Each named move below is a turn or a mirror, shown by a few rows before and after it. Which moves, in which order, take the first row of each later pair to the second? The first pair is answered.
M:
[  2.2 -18.3   2.3  10.1  -1.5  20.1  14.6  -3.1   3.1  -0.7   9.8  -3.0
   3.1 -30.7 -31.0  30.9] |-> [-15.1 -12.4  38.6  24.5  -7.6  19.5  -5.8   7.5  21.0  10.6   9.7   4.5
  12.9 -12.6   3.5  13.9]
[ -8.9  -3.3  13.6  -5.2 -34.3  -7.9 -14.5  -3.6  12.3   8.0   4.2  -5.1
   3.7  -0.1  22.3  -2.9] |-> [  7.5  -7.5 -18.7 -18.1 -27.6  -6.6   4.1 -14.1  -2.5  -2.7   5.0 -11.7
  -5.5 -15.2  -8.4  12.7]
[-31.6   7.0  -0.1 -27.4  14.7 -12.2  23.8 -19.5   3.7  -4.7 -16.6  13.0
  -9.2  -2.8   0.0  21.8] |-> [-38.7   9.1  15.0 -21.1  13.2 -12.9  15.5 -14.5  11.2   1.3 -17.6  15.5
  -6.3   4.1  13.5  14.1]
B:
[-16.9   7.3   7.4  -2.2   2.9   4.0   9.3  11.4   4.9  -1.4 -16.5  -7.1
  -4.4  13.3  -3.1  -6.3] |-> [  0.7   4.3  -9.1   0.1  -4.6   7.6   4.4  12.5  -1.9   0.8 -14.8 -15.4
  -5.7  14.0 -10.4 -11.7]
[-25.8  -8.0  14.3  -5.2   2.9  -4.5  14.2  -7.9  17.7   3.9  13.2   9.0
   9.5 -19.7 -24.0  17.4] |-> [-23.0   0.2  -3.5  -5.3  20.5  -4.4  17.1   2.0 -29.9  -3.4   1.2  19.9
  -9.0   4.2 -21.2   3.6]
[-11.4  -5.6 -11.2 -35.1  -9.1 -13.7   0.7  -4.7 -21.3   5.4  20.5  -8.9
 -21.5   6.6  -3.2   7.4] |-> [ -7.5  -9.1  -7.6 -33.9 -18.0 -13.0  -1.8  -8.1  -4.0   8.2  24.9 -15.5
 -14.1  -3.1  -5.6  11.3]
[ 34.2  -6.6 -37.4  -4.2  -2.4  -5.8  10.7  -8.7   2.2  -9.0  -2.9 -16.4
 -10.0   7.7   8.0  -8.5] |-> [  7.1  -7.6  -1.6  -7.4  -4.2 -10.9  15.0 -15.5  45.0  -6.0   1.6 -12.4
   5.7 -10.0  16.6   7.4]
W:
[ 13.3   3.4  -9.9  21.0  35.1 -25.4   5.8   6.7  18.0   1.9 -35.0  -9.1
  13.7  -0.2  29.2  -8.2] |-> [ 15.2  -3.7  -8.9  17.4  21.6 -21.6   6.9  -0.9  36.4   8.0 -20.6 -21.0
  26.5 -24.3   9.5   1.2]
[-25.7   8.3  13.5   5.0  38.5 -11.0  17.9   6.1  -5.1 -17.1  -3.4  20.4
   3.3   6.3  -1.9   7.1] |-> [-25.8   3.2  24.2  10.7  26.4  -5.0  12.3   5.0  16.3  -5.5  12.8  12.4
  20.4 -11.2 -12.0   7.3]
[  1.2   2.8  -6.7  -9.3   5.5  -8.9  12.9   0.9  -6.6 -14.5  10.4  -6.6
  -2.2 -12.1 -21.8  14.5] |-> [ -2.6  11.3   8.9   8.8  16.6  -7.8  -1.0  15.7 -17.3 -10.4   2.6   6.9
  -4.9  13.4   5.1  -9.5]
[ -3.5  12.8   2.1  -4.0  -6.5 -13.2 -11.0   6.7 -13.8  -0.3 -20.5   6.4
 -22.9  35.9  29.1 -16.5] |-> [ -1.9  -2.3  19.7   2.0 -32.7  -2.8 -18.4  -1.8  32.5  21.7  14.8 -14.6
  13.6 -10.3  -2.5  -7.0]
D:
[ -4.4  -1.6 -10.6 -29.5 -42.9 -14.6  -7.0  -7.3   0.8  -8.9  -3.7 -10.9
 -14.8  19.1  13.5   8.4] |-> [-35.8  -0.6  17.6  -7.3   5.9   1.2   8.0   9.7 -16.5   1.4  25.5  11.9
  18.2  -8.5 -28.6   1.6]
[  3.2  -2.4  12.7 -12.4   5.2 -15.9   0.7  -2.2  33.9  -8.0   0.2  10.0
  18.7 -23.0  16.8  20.5] |-> [ 22.9  -4.8 -11.0  -2.8  29.6  -6.0  12.3   1.1  14.6 -15.3   0.5  12.4
  16.2 -26.2  -5.0  18.2]
[ 36.1  -2.1   2.8   5.9  -0.3  18.9 -17.5   2.5  42.3   3.8  -6.8  -2.2
  -1.4   6.1  17.4   0.6] |-> [ 14.3  -0.3  23.4  14.4  19.4  26.2 -11.3  10.8  37.4  10.0   8.5   9.4
  15.7  -7.7   0.9  -1.9]
[ 32.9   1.0 -35.5  18.9  24.5 -13.1  -2.2  15.7  -6.2 -20.7  11.6  -1.0
  -3.9  15.0  -3.2  -5.3] |-> [ -7.7   6.6  13.7   2.7 -15.2 -31.1 -20.5  12.7  31.0  -4.4  14.9  -3.1
   5.4  18.0  32.8  -1.2]
Q:
[  1.5 -13.8  -6.5  -2.7  -8.6 -17.7   4.6 -11.3  -4.9  -7.8 -17.4   1.4
 -20.7  15.3   9.7   6.3] |-> [ 21.5 -21.3 -13.5  20.8  12.3   0.2   6.6  -4.5  -1.2  -5.4  -4.9   1.2
  -5.2   2.6 -11.8  -2.0]
[  3.1  23.8  11.8  10.2   3.3  -5.7  12.5 -23.2  31.0   4.9   4.5  -9.1
  23.7   5.8  -8.9   5.0] |-> [  2.3  28.9   6.2  -3.2 -10.4 -16.1   6.0 -24.6  19.7   0.4 -10.3 -10.0
   6.7  23.5  12.1   3.8]
[-11.9  11.7  21.4   7.4   0.1   1.7 -21.2  15.6 -15.2   5.9  -0.7  -4.0
   1.7  18.6  18.9 -13.9] |-> [ -2.7   7.6  18.8  20.7  12.1  10.4 -18.9  18.8 -11.8   6.8   6.4  -4.0
  11.6   9.4   6.1 -17.9]
Pairs:
Between the rows of a pair lie two moves.
[ 27.7 -15.4  14.1  15.8   1.4   5.8 -23.5  -1.8  30.4  11.1   6.6 -10.1
  21.1  -1.9   4.6  -8.0] |-> [  9.0 -12.7   3.9 -19.0  12.0 -10.6   8.7 -23.5  29.3 -12.3 -13.1  -2.9
   0.2  -7.9  -0.3  31.7]	W B
[ 31.2   7.5 -19.4   7.9  20.1   5.8  -0.5  26.9 -33.1 -21.7 -21.5  -9.3
 -16.5  23.0  -7.8  -5.5] |-> [-13.4   3.3  24.8 -27.8 -38.7 -12.8  -6.9   5.4  26.2  -3.2  -2.2 -27.4
   4.2 -12.8  -5.7  27.1]	D W
[ 12.0  -3.9 -10.3  15.0  37.6  11.4  25.6   3.8  13.6  -7.5  18.6   0.6
  26.2 -36.4 -45.9  17.2] |-> [  5.4   3.2  17.6  42.3  47.6  16.9   3.7  23.4  11.6   3.9  20.1  13.3
  35.6 -14.3 -16.4 -12.6]	W W
[  2.2   5.6  -7.7  -9.2   7.5   1.6  -4.5  -0.8 -18.6  10.5   8.4   6.9
   5.8   0.8  -7.8 -15.5] |-> [  4.9   1.6  -0.5  -7.5  -3.9   2.8  -8.5  -4.7   3.8  15.9  14.0  -0.2
  16.2  -7.8  -7.3 -11.3]	B M
[ 41.8 -33.1 -24.3 -16.0  -2.0  12.2  12.3 -18.1  11.0  -2.8  22.2 -25.3
   3.3 -13.6  -9.7  12.2] |-> [-37.8 -10.2  32.4 -27.5  25.0  -9.6  18.8  -4.2 -16.5  -4.2   9.9  15.6
  -3.3  14.0  25.9  10.1]	D B
[ 21.3 -11.0  -9.9  23.5  32.3  23.9  11.6   5.3   3.7   6.3  22.5  -3.8
  23.6 -40.1 -43.9  -4.9] |-> [-51.1  12.3  29.9 -36.4  -1.8 -24.8  13.3  -9.0  -1.7  -6.0 -16.3  13.9
 -15.0   0.1  25.7  20.9]	B Q
[ -2.3  -1.0  -3.4 -22.5 -11.9  -7.2   8.8 -11.8  17.4 -16.1 -10.6  -3.1
 -13.7   5.0   2.9  22.9] |-> [ 26.0  -3.2 -24.5   3.0  14.1   8.2  10.3  -0.7  -3.0 -17.4  -6.6  -1.4
 -10.8   9.1 -11.0   4.8]	B Q
[ 10.3   2.4 -12.3  15.8  26.9   9.2  -1.2   8.9 -28.0  -4.2  -0.9  12.1
   0.3  19.0  -6.8 -14.9] |-> [  8.9  -7.8  -1.1  15.5   6.4  13.0  -3.3   0.6   8.0   8.2  23.0  -3.6
  24.4 -15.3 -29.1  -4.6]	M W
[ 16.3  -5.4  16.9   6.6 -12.5  -0.1   5.6   2.7  34.0  -9.0   6.3  -4.9
   9.9 -11.9   2.5  13.3] |-> [-14.1   4.0  30.0  -3.8   5.6  -8.4  17.4   5.0  14.4 -14.8  -0.2  12.0
   3.5  -4.4   5.3  18.4]	W D
[-31.8  -7.0  24.2 -27.3 -32.2  -0.8   8.1  -0.3 -29.0   0.8  33.1 -11.5
  17.0 -14.3 -20.3   2.0] |-> [ 15.0 -12.0 -24.0 -19.6 -16.0   8.0  15.7  -0.6 -51.4 -14.6  18.2 -17.3
  -2.7  -1.7 -30.7  -4.3]	M D
[ 12.4  -0.3 -12.0   8.6  20.9  -0.3 -11.0   1.0  -9.5  -8.0 -12.5   2.7
   0.6  -7.6   6.2  21.0] |-> [ -9.4   1.3  13.7   4.7   9.7  -4.5 -17.0   1.8   5.1   0.8  -4.7   4.8
  11.3 -13.4  13.5  21.3]	W Q
[ 19.9   0.3 -15.4  -3.1 -23.1   3.7 -22.2  -4.3 -10.5 -10.5 -15.7  -3.6
 -26.4  15.2  26.9  -6.2] |-> [ 24.5  -9.5   0.7  12.5 -27.1  14.3 -26.4  -6.1  31.3   0.7   2.4 -11.4
   0.0 -10.8  15.3  -3.1]	Q D
[-37.8   5.2  25.2 -25.4 -19.7 -13.4   4.7 -12.6  25.7   5.8  -4.3   1.5
   3.8   3.5  21.0   5.8] |-> [-27.5   5.8  27.0  16.8  33.0   8.3   5.9  10.3   2.9   8.6   2.7  21.5
  17.7  11.9   9.4 -22.9]	D M
[-17.3   9.4  13.0  -8.4   4.5  17.5 -10.4  19.2 -27.2  26.7   0.7  17.1
  20.8  -2.5 -25.9  -5.5] |-> [-12.9   3.8  16.9  -8.4  -5.7  18.5 -12.8  13.3  -7.4  31.5   7.0   8.9
  28.1 -12.8 -29.0  -1.6]	B B
[-31.4   1.8  28.9 -34.5  10.7  -6.7  24.8 -14.5   7.2  -4.2  -2.1   5.4
   3.3 -12.1  -0.9  47.1] |-> [  1.3   7.5 -13.7 -27.0  16.5   1.9  14.6   1.1 -60.3  -7.7 -13.1   5.4
 -21.8  19.2  -2.2  16.7]	M B
[-11.1  15.9   6.0  38.2  25.4  12.7  -7.7   7.8 -18.6  18.9  17.1  15.4
  11.1  -0.4 -26.5 -20.0] |-> [  8.5  10.3 -33.7  10.1  13.3   7.3  12.9 -12.5 -24.6   1.7   6.8   1.8
  -9.8 -12.8 -48.2   7.5]	B W
[-19.9   7.9  -6.9  -4.7 -21.7 -10.7  -4.4  -7.0 -13.8  -6.2 -12.2  -6.1
 -21.0  24.6  14.5  -8.1] |-> [ -4.1   2.2  -8.9   3.6 -36.9  -5.1 -16.7  -6.4   2.4   3.3  -3.5 -18.3
 -11.1  17.2  12.5 -12.8]	B W
[-10.3   0.4   9.9  -9.8 -35.5 -14.0  -4.4  -3.2  36.0   3.7 -11.4  -8.6
  -4.8  18.0  15.4   2.1] |-> [-20.4   0.3  17.4  21.6  24.1   6.9  12.6  16.7   7.8   8.4  12.0  11.9
  19.6   0.4 -26.8  -9.7]	D M
